In the rows, zero is written as 128.
One turn sends every row of this set to another row. A few are shown first. Where does it send the rows asked after them?
Luta: 106  163  127  145  134  96  128  126  98  117  101  137  134  122  110  86  161  106  175  106
lipem: 100  97  131  128  90  101  98  153  125  119  131  81  157  128  133  146  127  146  118  137
Suvu: 125  130  115  123  108  111  99  127  148  142  129  71  118  149  116  157  186  134  148  123
duvog: 128  126  155  147  130  148  132  142  85  127  156  140  109  144  123  125  183  139  109  169
lete: 153  128  140  105  80  101  106  139  143  152  113  113  130  103  111  130  169  155  110  159
tomel: 99  127  129  143  124  148  127  125  157  128  105  114  111  169  89  114  79  94  154  121
roku: 83  118  93  132  111  138  110  160  149  155  135  97  90  110  159  130  151  124  159  150
numin: 130  115  116  127  116  98  115  168  119  139  121  150  102  142  152  128  87  86  85  111
zam: 104  144  129  164  101  135  104  154  120  105  96  103  129  122  96  124  82  143  124  141
kulig: 132  157  111  135  127  103  104  153  125  168  112  137  63  113  118  101  101  89  99  130
miza: 94  152  124  91  129  96  123  138  130  177  122  137  68  147  124  130  134  85  118  107
Siteb: 123  103  142  142  120  150  147  150  84  98  141  140  112  160  115  109  158  115  89  153
Saluf: 62  117  133  129  102  127  123  144  151  136  121  115  85  123  148  130  132  170  126  158
guli: 121  113  135  147  119  76  143  121  118  96  104  140  135  156  126  89  165  108  142  100
Gasem: 133  124  92  110  146  171  110  119  163  104  114  118  111  146  132  109  107  131  108  109
Boda: 134  120  135  146  136  78  112  117  112  118  117  129  149  106  118  55  139  113  136  126
vevu: 105  116  158  144  139  84  131  116  119  137  132  153  153  137  139  89  141  109  174  122
mipoz: 151  162  123  131  106  153  130  138  157  164  94  143  100  132  88  120  129  92  168  140
vopaf: 135  100  140  94  92  112  135  129  174  176  126  128  117  152  119  131  162  95  152  141
Loti: 137  121  138  115  103  145  120  150  138  141  106  148  154  113  105  101  69  102  128  147
tebom: 94  127  130  117  122  149  123  119  159  103  104  128  94  145  129  119  108  176  96  132
fafi: 116  133  128  94  70  125  134  165  115  106  86  131  150  129  105  143  131  127  113  121
simis: 140  165  121  124  119  103  104  158  107  137  113  149  97  139  148  164  133  132  88  106
vafof: 141  124  129  135  140  131  97  99  179  168  136  90  106  149  98  112  129  112  155  140
vuve: 109  116  152  120  146  152  134  133  93  153  174  134  115  145  122  112  176  106  133  165
ped: 131  113  131  138  139  159  134  141  87  115  145  130  107  134  96  73  139  96  94  161
Maro: 144  147  151  176  132  84  121  113  121  123  109  149  125  128  125  92  165  142  155  131
Vidub: 130  122  69  122  140  165  99  143  157  137  133  98  107  119  150  113  133  102  147  123
nus: 111  138  127  123  147  167  139  137  86  136  149  127  98  140  93  91  167  85  130  151
luba: 125  142  146  94  138  88  94  129  129  181  145  142  101  127  149  139  128  131  94  127

Suvu moves to -> zam
simis moves to -> kulig
vuve moves to -> Siteb
Where do these go?
guli moves to -> Luta
Loti moves to -> vopaf
roku moves to -> tebom

